Each row is where one point has got to under a steady rotation. How many steps took it there?
The counts run from 0 to 290.
[ 31 -14  24  50   6  12  -2  12 -15   4 -11 -44   1 -56 -30  -3  24 -14
 -35  26  20   0  -3  32 -23   7 -21  -9  20 -15  -3 -15   7  22  25  29
 -22 -22  30   2 -35 -26  11 -19  40 -10 -26 -33 -24 -48   2  21   4  34
  -2   8  73 -25  24   2   6  -4 -27 -12 -54  56  18 -23  17  61  29 -31
 -15] : 20
[ 15 -14 -39   0  -1  56   2   9  12 -13 -18   3   6 -20  -5  -6 -35  36
 -51  28 -23 -11 -20   8  -4 -40  38  -2 -16   5   2  24  11  -4  55 -64
 -54  -5  13  41 -49 -29  -5  33  30  -1 -30 -14  -2   4 -28   0 -33 -22
 -27   2  56 -15 -37  47  18  42 -46 -15 -34  11 -12  -5  -2  22  41  -6
 -24] : 73
[ -7  -9  19 -15  -4   3  16  13 -21 -42  -5 -55  19  -9 -46  38   8  18
 -25  32  -3  14  30  18 -29  -4 -12   4  27 -49 -24 -11 -11   3 -36 -25
 -10  17  -9  14 -60  17  15  -7  15 -10  -3 -13  22  -7 -18 -13 -34 -21
  54  14  41   9  26  28 -21  47 -30  48  -1  -7  36 -16 -49 -44  61 -24
 -26] : 212
[ -1  -5 -21  28  17 -12   0  22 -32 -33 -15 -26 -15 -37 -13  20   1 -21
 -49  49  37 -23  29  23   8  51  -6  25  12  12  -2 -29  37 -39  33 -30
 -43  15  13 -12 -72  -8  26 -29  22 -31 -29  -5  -3  -4 -27  10  -8 -27
  28  15  30  20   7  24  24   8 -50  35 -33  22  -4  -2 -24  51  20   6
  47] : 143
[ 28   3  -9 -23 -27  24  10 -26 -38 -39 -11 -11   8 -11 -17  37  -9  30
 -30  24  25  -7  26 -32  -1  14  28  25 -28  -7   2 -29  20 -46   0  -8
 -71  35   6  12 -47  12  19 -48  13 -11  -2 -58  22  18  -2 -40   6 -36
  32  25  31 -13  18  31  42  38 -25  31 -44 -30   2  17 -31 -23  27  15
  28] : 207
[ -4  32 -17  23  33 -14 -21  24  -6 -28 -14 -44   0  -9   6  20   3 -27
 -20  53   0  24  66  26  -2  38  28 -19  11  17  -7 -23 -17 -14  19 -21
   2  26  67 -15 -31 -32  10 -33  21  16  29  23  -1   3   8  27  -5   5
  20  14  43 -19  33 -19  51   9  -7  10  -2  19  23 -19 -61  -8  52 -32
  37] : 150
[ -7  11 -35  40  28 -34  -6 -21   3 -46 -30 -14  13 -57  -3  49  23  -1
 -51  23  19   9   7   7  12  30   1  18   1 -12   2  -3  -2 -19  36  -2
 -37  28  32 -15 -47 -13  24  -7   4 -45 -42 -10 -31  25 -30  -7   6 -37
  20 -32  -2  31   4  -6  37  21 -65  13 -28  -5   4   4 -45  54   7  -1
  46] : 139
[  5   6  -8 -24  -9   4   9   1   4  -5 -47 -27  -2  20 -13  36  -8  19
  -3   1   2 -26  -2 -19  -2  42   1 -24 -44 -22 -20  -5 -42  -3   8 -33
 -32  40  63 -22 -49   8   6 -18  35  -7  25 -14 -20  24 -56   9 -20 -13
 -12 -21  66 -16  13  -1   6  78 -23   5   7  -2  18  11 -35  -4  37 -29
 -43] : 4
[ -4  13   5  30  -6   7  -1 -18  28 -40 -19 -33  25 -46  -2  25   3  14
 -13   6   9  52  36  -3 -43 -23  31 -21  -1 -28  -4 -18   4  -8 -13  21
 -11  13  37  16 -29 -32  33 -33 -25  31 -16 -46  15 -35   9  14 -13  -9
 -20  -5  30 -19  43 -31  60  -1 -40   0 -22   3  26  13 -23 -36  74  -7
   8] : 89
[-27   0 -13  38   2 -19 -28 -14  -2 -56  34 -11   7 -37  -9  28 -19  -6
 -29  33  22  30  29   5 -13   5  45  -2 -22  21  54  -6 -19  11  37 -30
 -22 -11  21  11 -31 -40  34 -13  10  -9 -23 -33 -21 -27  32  23 -11  20
  18   9  57   4  -1 -15  53   9 -32  20  10   4  21 -36 -59  30  -8  14
  40] : 29
[-13   5   2  10  37 -16  -8 -50 -21 -42 -14 -24  26 -31 -24  40  -7 -20
 -46  44   2  20  18   8 -26 -49   7 -39  15  -9   0  -6  10  22  10 -37
 -11 -21   2 -15 -39  21 -19 -63  33 -29 -36 -16  34   5  17 -45 -18   0
  36  26  17  15  36  -8  30 -25 -54 -13   0  20  38 -31 -19  -4  28  12
  14] : 100
[ 21 -20  11  33  26   8   0  -6 -17 -24 -12 -33  31  -9 -47  35  34  38
 -26  24  37   6  -7 -15 -65  -7 -10 -32 -16 -53  18  -9 -34  23  -5  13
 -16 -19  -5  24 -34  -3   2 -11  22 -20  -6 -53 -13   7   5  -6  -6  34
  21  -7  62  -6  16  -8   2  55 -23 -12  14  29  31 -37   1  -3  17 -37
 -32] : 171
[-11  18 -33 -28 -37 -18 -12 -24 -19  -5 -25  -1  -8   5  19   8  11 -49
  -2  39  11 -15  35   6   4  17   3  -5   3  51  23 -17  43  -2  17  -4
 -33  18  62 -14 -40  -9  -5 -77  19 -11 -20 -45   3  -3  -8   2 -10   4
  15  -4  36 -26   8   1  42   0 -27 -41 -36  16   7 -18  -3  52  48  23
  35] : 267
[-13 -43 -13 -13   1   2   6   5 -24   2   2 -34   1 -28 -23   9 -31  10
 -29 -12  14 -36  33 -45 -14  -3   1 -11   0  32  -7   6  -6  -7 -11  30
 -15  10  51  41 -35 -15 -13 -59  19  -8 -48 -15  13 -11 -27  10 -43  -1
 -11  -6  25 -30  12  35  28  28 -19 -59 -20  41  30 -28  37  10  53  -6
 -77] : 122
[ -8  -7  35  10 -24  -7  20 -28   8 -21  -6 -46   4 -47 -33  17  -8  -7
  -3   6  33  31  27   9 -17 -10  -9  -2  20 -27  -4 -44   8   0 -25  -5
 -23  12  33  19 -58  -4  27  -6   2  14 -46 -54  28 -38 -24  -1 -28   5
 -40   1  56   2  17 -20  29   3 -50  20  -2 -33  13  10 -30  -5  63  29
  17] : 91
[  0 -17  10  35  51   9  18  14 -35 -53  25 -33  53  -9 -36  35   6  40
 -29  24   9 -11  48   6 -29  -7  25 -23 -21  23  -2 -15 -17 -31  32 -36
  -9  -3   5  12 -59 -23  -5  16   2  15  22   8  33  -7   7 -18 -21  19
   7  21  16  15   5  29  38  11 -33 -10  37  33  26 -28 -16 -10  69 -25
 -23] : 39
[-13   2 -36   1   0   8 -38  -1  15 -32 -52 -16  -9  -6  -3  10 -14  15
 -62  37 -19  32   1  24 -17 -21  27 -22 -24 -19   4  35 -33  13  21 -23
 -61  38  35  16  10 -28  12 -25  39 -27  -8  -1 -25   9  24  -9  -7  -4
  51  -8  58  -7  -6 -11   5  53 -10   0 -35  -7   0 -38 -61 -20   3  13
   0] : 67
[ 29 -11  -3  49   8  11 -26   2  -1 -12 -28 -31  -2 -42 -20 -13  21  -1
 -45  39  20  15  12   6 -18   7   2 -10 -13  -2  15  -9  28  14  30  16
 -35 -16  31  -5 -21 -25  19 -43  32 -12 -38 -37 -22 -62  31  25  16  36
 -14  21  69 -37  32 -14  28  -8 -27 -12 -52  62  10 -22  14  46  14  -6
  11] : 21
[-16  -5 -32  13  74 -24   7  -9 -12 -53 -50 -16  39  -7  -7  27   2  24
 -40  28  28   9  40   2 -14   7  16 -25 -13 -22 -29  -7 -30 -25  25  11
 -25  33  58  -4 -41  16  13 -31  14 -17 -29  24   0  12 -14  -1  -3 -45
   3  -9 -26  29  35   3  50   8 -45  11  11  25   8   0   5 -10  49  21
 -25] : 252
[ 35  25  -2 -26 -24   3  -5 -47 -29   3  -1 -47   5 -17 -19  43   2 -26
 -24   6  -6 -14  19  -3  42  12 -23   6  43  38  12 -30  21   5 -12 -13
 -24  31  55 -19 -33  -5 -18 -38  30 -26   9 -25 -13  12 -22 -24 -22  25
  33 -17  53 -39   2  20  43  28 -10 -69 -32  12  19 -12 -16  35  42   0
  11] : 269
[ -8 -43  21  21   0  18  18  13  -8 -24 -33 -25  -9   5 -42   2  18  39
 -25  32  48 -26 -12   3 -48  18 -22 -23 -27 -32  23 -13 -17   3  -3 -12
 -43 -33   2  16 -44  -7  31 -14  38 -30 -29 -54 -32  15 -17  17 -23  28
  20 -15  75   4 -10  -5  -8  57 -36  21  26   5   6 -18  -6  17   3  -5
 -14] : 174
[ -3 -15  10  21  49  21  -2  28 -25   2 -34 -57  16 -32 -36   6  -5  31
 -40   0 -11  19  31  50  28  17   7  -6  22  18  -1 -12 -26 -43  36  26
 -54  23  50  24   0 -54  -2  17  21 -13   2  39   4  -5  -4  -6 -17  22
  25  -2  30 -14  -3   9  38  65 -13 -31 -14 -14 -30  -2  -5  23  50  29
 -13] : 189
[-19   4 -47   9   9 -18 -33 -26  16 -43 -19  18  23  -5  10  40  -5  17
 -40  17 -19   8  28 -26 -27  17  25 -23 -51 -37  21  17 -45  36  52 -27
 -29  12  62  -3 -24 -10  -1 -14  22 -17  -8   7 -18 -13   7  19  10 -12
  10 -23  57  -4   6  -9  14  32 -19   7  -8   0  27 -39 -59 -20   6 -58
 -31] : 282
[-22  -8 -22  -4  13   0 -22   2  11 -14 -25 -19 -11  -5 -25  17 -22   8
 -57  26 -16  27  -1  44 -13  -5  27  -5  -3 -24  -6  31 -62  24  21 -18
 -55  23  40  27  -5 -38   4  22  57 -25  -8  -3 -16   6  -4  -6 -28   0
  47 -18  59  -2 -17   5 -12  72 -20   9 -19 -19  -4 -46 -59  -7  22  13
 -12] : 68
[ -5  12 -10  21  33  29 -30  -6 -10  24 -44   4  19 -44   7  -1 -20   8
 -29  32 -18  12  24 -23  15 -20   1 -40  29 -18  19 -15  24   2  39  22
 -45  -8  47   2 -13 -10 -33 -62  17 -37 -39  24  32   1  35   6   0   1
  28  29  65  -8  25 -20  51  29  -4 -38 -54 -20  -5   2   3   1 -26  -7
  -9] : 229
[-14  -4 -28 -17  50  -1  18  13   0   1 -16 -44  -7  22 -41  22 -10   8
 -19  52   8   2  26   2 -30   4 -26 -24  28 -31  34 -15 -11   6  11 -41
 -24 -22  30  33 -54  -8 -22  12  25 -16 -34  29 -22  35 -27  34 -50   1
   2   7  55  24  -8 -12  29  41 -13 -21  36   1  15 -63 -14 -24  18  -4
  -3] : 110
[  7   2 -27   9  69  -1   7 -14 -12 -62 -50 -18  57 -26  -5  36  -9  50
 -39  22  13  14   7 -19  -8 -20  10 -31  -3 -13 -27   3 -18 -27  32 -25
 -15  14  41 -28 -33   1   9 -27  20  -8 -24  25   6  14 -18  -5 -17 -27
  18  -3 -20  18  35  18  60   4 -46 -20  -8  47  29  19   1 -11  49   1
 -48] : 251
[-33   0 -45 -38   8  20   4  -8  -4   1 -44  27  -2  14  23   4 -33   3
  11  26   2 -15  36 -43   0  14   8 -36  -3  18  32 -20  16 -18  32 -15
 -18   7  90  22 -23 -25 -26 -68  21 -18 -11   4   6  37   0  45 -26 -12
   5  -6  36 -14   6   7  55  58 -12 -46  -8 -13   1  -3 -12   5   7 -10
  -8] : 116
[ 10  18   6  41  -8   0 -22 -31  12 -23  -9 -45   9 -42 -19  22 -14   8
 -29  18  23  30   4   6  14  26  20   8 -10  -9  50 -26 -29   0  27   6
 -36  14  48   8  -9 -44  43  11  19 -20 -35 -27 -50 -21  20  16  -6  32
  20 -10  72   1  14 -38  54  45 -15  19  -9 -15   2 -17 -52  40 -16  12
  50] : 26
[ 30  13  -8  -8  -1 -27   5  -8 -27  -5  39 -72   1 -20 -26  59   1 -10
 -49  11  -8 -19  41  -5  11   8   5  -5  20  15   8   2 -19  15 -15  -7
 -25  17  19   3 -25  -3 -10 -35  18 -30 -23 -15 -17 -24  -5 -23 -33  21
  23  20  50 -26  15  12  17  15  11 -43 -18  38  44 -65 -30   1  44 -29
   0] : 273
[ 16  -2  -5  -3   9  24   2 -37   4 -22  -1 -40  12 -30 -30  25 -48  52
 -17  -8   7  13 -18 -43  13 -13  15  -9 -18 -10  25 -17 -21  -2  10 -47
 -21   3  43  16  -6 -45   5  10  48  11 -49 -33 -18   6  -3  23 -35  35
 -16  -9  58 -20  11 -22  63  53 -19 -35 -12   2  21   1  -4 -25  -7  23
 -11] : 239
[-18 -28 -19   6  18 -12   3 -19   3 -52  28 -14  11 -51 -10  30 -46  27
 -27  -6  12   6   6 -45   2 -29  34 -12 -13  -7  13  18 -33  16   0 -50
  -7  -9  18  37 -43 -23  29  -3  37 -13 -66 -23 -16 -11 -12  17 -52  -4
 -15  -5  20  20  12  -5  59  26 -52 -14  16  16  52 -15  -5 -13  10  29
 -37] : 243
[ 10 -13   3 -11 -40  -4  24 -22 -45 -43  25  -1  -2 -18 -28  22   0  -8
 -34  13  29  24  24  -3 -24 -13   9  31 -15 -12  -3 -21   8 -12   4  16
 -41  16  -1  33 -66  -6   1   0  19  -5 -12 -74  28  13 -23 -26 -15 -16
  12  -3  26  -4  -1  41  39  58 -61  29 -36  -7   5 -24  -5   9  49  22
  23] : 204
[ 12  23 -10   0 -33  13  -7 -22  -7 -56   5   5  32 -27   4   8  15  16
 -15  11 -38  57  11  -5  13 -38   4   8 -20  16  41  18  19   3  44 -19
 -58  15  36  29  -3 -36   3  19  26  37   8 -26   9  16   3  20  -8   5
   9 -23  47 -14   9  -7  84  41 -15 -49 -50  -1  12   3  32 -10  47  11
   7] : 198
[ 14   9 -23  40  28 -22  -9   5 -15 -51   3 -44  12 -71 -14  51  28  -4
 -56  22  18  -1  -8   6  -4   0 -13  11  33  -1  -8   9  20  -2  26 -44
 -19   6   1  -5 -66 -18  26  -1   6 -23 -26   4 -27  11 -30   1 -32 -23
  11   4  23  30  -5  22  22   1 -57  -8 -25  43  27  -6 -23  46  39 -31
  21] : 141
[-26 -15 -27   0  -7  31   1   4  -5 -46 -41 -18   2  18  -9  14   0   8
 -37  72   1  17  36   6 -68  -1   4 -13 -16 -27  -9 -11  20   0  -8 -36
 -20  17   7  -4 -60   2  12 -59  10  -3  -6 -42  29 -26   1  -3 -17 -45
  22  31  46 -12  26   7 -16  10 -25  49 -12   2  31  -8 -49 -29  52 -14
 -16] : 214
[ 12   3  13  22  13   9   0  -6 -17  21 -53  -4  30 -45 -10  21  20  -4
 -15  -8  -9 -10  25  16  40  28 -16 -26  21 -13  15 -18  -4   4  26  35
 -49  30  60 -19 -19   7   0 -36  14 -49  -6  30   0 -22 -22  10   9  -2
  31  -5  59  11  26  -7  10  42 -21   3 -38  -9 -24  18 -16  74  18 -25
 -21] : 15
[ 22  12  -9 -34  62  30  19 -27 -19   7 -47 -60  16  32 -60  29  -9  19
 -35  48   4  -8  16  10  -4   3 -35 -15  13 -31  11 -46   9 -11  18 -52
 -41   3  37 -19 -33  15 -33  -5  39 -34 -33  10 -15  30 -13 -25 -21  15
   4   8  38   4  17  -8  26  35   1 -17  18 -25 -11 -31 -14 -34  10   6
  20] : 106
[ 22  10 -11   9  -5  56   2   9 -12 -19 -23 -21  37 -35   6  -5 -14  26
  -4  11 -12  45  24 -12 -15 -16  23 -12  -8 -26 -10 -40  19 -26  28   4
 -28  13  62   0 -28 -23  13 -27  21  21 -10 -18  29 -20  12  39   5  -8
 -13  10  26 -48  59  -3  60  21 -35  -2 -63  20   8  52   3 -21  49 -23
 -23] : 85
[ -8  -9  -2   6  -5 -35 -15 -22  -7 -26 -51 -37  27 -35 -27  33   7  25
 -38 -20  -1  12  43 -17  21  22  -6   6 -26 -38  26   3 -38  -5  -2  27
 -55  60  75   5  13   4  31 -46  48 -23 -45   5 -24 -33 -17  13  -2 -16
  15 -22  35   8  32 -19  29  55  16  -8 -20  -7   1  11   2 -11  12   7
 -39] : 128
[ 28  16 -14  38  32 -13 -23   6  -8 -14 -31 -24  39 -60  -3  32  34 -21
 -35   9  -1  23  18   9  -1  -7  -3 -35  27 -11   2  10  -7  21  27  47
 -16   4  45  -7  -4 -11  -2 -57  12 -36  -9  18 -13 -28  14  20   9   7
  28  10  60 -10  48  -5  24   5 -27 -36 -47  37  15  -3  -2  49  21 -43
 -23] : 17
[ -5 -16 -27   5  31   0  21  24  -6 -39 -73 -31  12  16 -21 -15  26  11
 -24  58  33   0  43  13 -12  23 -19  -5 -26  -9   4 -22  32 -40  20  -5
 -49  26  46  -5 -46  13  29 -53  -4  -4 -36   4  -6  -4 -41  11   0 -42
 -29   6  15  11  27 -12  46  -9 -26  16   4  18  -4   6  30   1  57  32
   0] : 256
[-29 -14 -22  10  19  36 -10  19   7  26 -37  11 -12 -27  -7   1  -9 -38
 -36  38 -11 -21  25  -7 -32 -25   0 -47  29   0  21  12  56   5  42 -14
 -38 -23  29  34 -53  -5 -39 -58  -5 -25 -40  -5  42 -19   3   9 -35  -4
  -5  46  64  -1   8  -6  30 -18 -40 -31 -29 -19  -7 -15 -17  28  19 -12
  -5] : 225
[  0   4 -29   1  13  17 -17 -42  31 -38   2 -28   9 -37  -3  27 -55  42
 -23   6  22  22  -5 -53  -4 -21  38 -24 -30 -14  23  -1 -24  -1  15 -41
 -19  15  40  21   2 -34  20 -19  30  -8 -51 -17 -28  -3  17  15 -34  12
  -9 -21  46  -3  15 -29  78  42 -23 -35  -9  -8  32  -3 -18 -39 -10  26
  -5] : 240
